500 stands for zero in the data rows.
Here are some points:
[390 631 547 501 520 563 347 455 576 543 565 549 386 725 520]
[730 329 405 511 509 547 523 655 457 463 593 466 497 381 484]
[336 599 573 488 458 461 448 465 546 529 452 455 461 584 563]
[730 405 393 576 533 533 522 563 426 473 527 623 495 359 416]
[812 267 302 603 596 666 519 648 422 678 590 642 533 290 441]
[450 568 598 398 513 537 300 380 509 423 625 504 342 784 486]
[403 630 575 461 519 540 403 441 547 468 504 462 427 676 505]
[370 439 543 489 499 493 571 454 501 546 407 444 526 446 560]
[526 392 449 598 501 467 631 544 458 475 372 549 523 295 514]
[503 343 462 504 504 519 618 541 440 573 403 464 606 302 502]
[563 369 440 504 485 447 670 556 397 431 401 460 566 256 509]
[382 634 551 541 460 429 449 481 610 369 528 503 388 641 597]
[658 467 353 557 586 660 424 546 502 502 673 758 474 601 308]
[778 454 375 600 574 560 478 565 378 448 530 596 457 345 470]
[230 607 604 503 435 425 497 453 611 407 459 444 430 664 582]
[695 463 386 552 521 572 469 601 505 519 644 648 505 499 392]
[490 613 532 438 532 578 341 481 590 427 690 548 344 784 468]
[586 539 394 546 564 623 457 577 510 599 568 713 505 574 296]
[671 502 414 514 558 614 444 545 478 537 592 604 519 533 364]
[572 547 469 495 522 524 444 507 460 432 555 545 435 527 469]
[623 477 544 473 500 481 386 461 435 505 506 397 429 505 589]
[557 424 400 660 442 477 591 637 453 553 397 540 556 198 578]
[793 381 318 562 581 600 508 613 466 475 683 698 549 467 325]
[351 394 475 600 470 466 679 562 545 484 366 516 505 357 581]
[712 572 437 525 554 600 348 541 475 533 617 538 472 565 448]
[407 410 560 444 470 467 575 498 466 516 374 347 537 393 578]
[618 453 367 533 555 552 664 514 420 560 439 623 750 287 299]
[768 357 350 621 530 579 483 643 483 541 612 639 505 386 427]
Here are 10 more points, each followed by its number:
[287 447 587 350 482 426 633 371 511 432 456 435 588 565 463] 0
[258 579 599 458 434 456 524 449 570 590 414 380 547 536 606] 1
[286 615 705 356 448 390 462 294 441 545 309 318 496 546 566] 2
[741 576 405 521 538 547 333 546 484 430 693 697 445 704 299] 3
[417 619 551 485 480 477 371 456 572 453 587 564 400 732 489] 4
[556 362 374 609 491 523 651 654 513 470 490 612 564 334 434] 5
[641 352 387 468 522 527 631 558 381 493 495 551 588 283 417] 6
[612 436 439 570 533 529 526 534 459 488 478 604 478 428 438] 7
[616 590 589 253 612 596 303 400 442 449 708 377 389 782 444] 8
[490 422 426 616 463 474 624 570 548 520 472 574 585 354 504] 9
Which of these numbered points is nearest to each point below, ignoring the 2 directions in which the first points spread most? Its number follows each.
[584 357 363 560 548 557 643 583 480 433 532 689 556 405 333] > 5
[589 657 584 379 519 506 276 436 450 518 579 452 438 759 404] > 2
[534 584 529 388 582 596 399 427 465 402 605 473 408 642 465] > 6
[379 520 603 356 466 452 498 441 523 483 503 365 495 621 528] > 6
[292 410 545 435 472 453 735 436 527 517 371 462 615 370 498] > 0
[336 708 646 436 462 369 516 351 437 464 308 352 521 456 587] > 2
[260 609 598 455 447 477 479 452 585 580 451 381 517 591 600] > 1
[400 510 662 261 530 451 506 349 423 450 476 242 497 564 574] > 8
[641 417 376 555 539 584 514 586 481 571 576 655 497 443 438] > 4
[294 567 634 386 467 474 417 370 573 377 536 429 421 766 514] > 6
[358 641 588 468 439 380 440 411 521 322 468 514 437 695 468] > 3
[650 338 304 571 573 638 599 631 461 586 559 738 570 374 317] > 5
[462 610 550 471 533 522 412 434 524 429 518 556 388 693 443] > 7
[459 453 480 489 519 502 548 495 529 403 558 588 483 585 428] > 5
[532 662 539 476 508 465 443 419 415 496 453 471 500 465 510] > 2
[758 378 339 522 561 624 475 628 467 565 654 664 495 466 368] > 4
[769 587 544 392 558 548 237 509 440 393 715 376 349 693 518] > 8
[590 650 541 433 552 556 309 431 487 515 604 513 443 713 403] > 2
[902 355 367 503 546 574 415 665 399 543 658 464 533 391 454] > 8
[763 397 370 581 563 547 540 585 362 432 489 558 493 273 476] > 7
[759 502 459 432 592 628 352 548 468 539 664 460 473 587 429] > 8
[262 476 521 503 428 400 690 452 566 434 412 548 586 440 491] > 5
[420 376 434 554 441 469 718 580 473 646 335 470 707 192 541] > 1
[566 474 529 407 531 521 496 504 460 561 479 331 555 452 519] > 8
[599 420 428 586 488 467 603 572 444 527 406 460 622 252 534] > 4
[660 563 352 634 565 679 430 605 566 549 633 672 510 514 401] > 9
[234 604 600 529 452 421 542 427 638 500 462 414 506 555 672] > 9
[513 417 498 566 448 433 583 528 491 510 402 450 572 327 568] > 4
[184 480 532 541 365 370 751 516 588 451 318 512 597 344 537] > 5
[591 480 419 559 576 576 543 495 466 445 495 604 525 460 407] > 7
[547 503 485 527 514 520 460 531 519 523 541 486 494 532 514] > 4
[520 427 400 538 461 425 684 560 424 423 397 623 606 338 384] > 3
[641 496 475 505 559 636 313 521 526 622 651 526 427 619 524] > 1
[522 379 386 605 476 497 660 607 491 513 421 613 570 297 466] > 5
[578 425 503 377 555 603 423 463 452 491 600 523 458 627 388] > 6
[284 598 651 378 503 433 504 327 462 358 401 361 432 561 587] > 6
[824 292 361 474 536 624 516 595 413 555 649 639 554 340 326] > 6
[708 610 500 364 582 642 283 521 480 522 703 483 406 739 378] > 8
[546 449 473 421 537 619 463 505 519 616 629 541 519 564 432] > 1
[690 626 417 456 555 566 339 523 469 443 698 685 436 755 289] > 3
[698 512 492 410 550 562 375 554 495 517 663 447 471 623 439] > 8
[799 415 437 428 530 606 381 535 441 524 703 576 486 520 362] > 6
[421 634 549 463 483 526 382 465 560 454 587 476 405 662 559] > 4
[649 392 314 600 555 584 621 609 495 532 583 767 601 399 310] > 5
[514 346 404 495 484 525 680 560 508 513 507 592 625 401 387] > 0
[525 509 464 475 530 510 578 451 432 529 429 544 675 411 356] > 0
[360 523 613 492 483 433 490 405 519 433 387 377 446 546 611] > 7
[379 447 524 449 498 536 548 546 526 581 462 406 481 488 575] > 1
[434 580 506 489 479 529 421 462 565 458 583 600 469 693 434] > 4
[383 607 619 389 470 393 434 398 457 488 433 394 510 646 493] > 2
[391 664 546 462 476 429 471 466 515 361 522 457 478 601 532] > 3
[166 569 611 482 520 501 548 356 550 485 329 456 466 606 564] > 7
[792 421 421 548 525 554 410 549 433 478 596 613 429 454 420] > 7
[635 693 502 480 536 548 326 443 432 494 572 526 453 579 463] > 2
[625 372 455 448 512 564 508 588 471 482 568 489 528 491 407] > 6
[555 589 505 402 547 608 343 484 485 452 652 499 384 652 476] > 6
[239 511 636 498 482 438 485 370 523 553 343 391 422 547 679] > 7
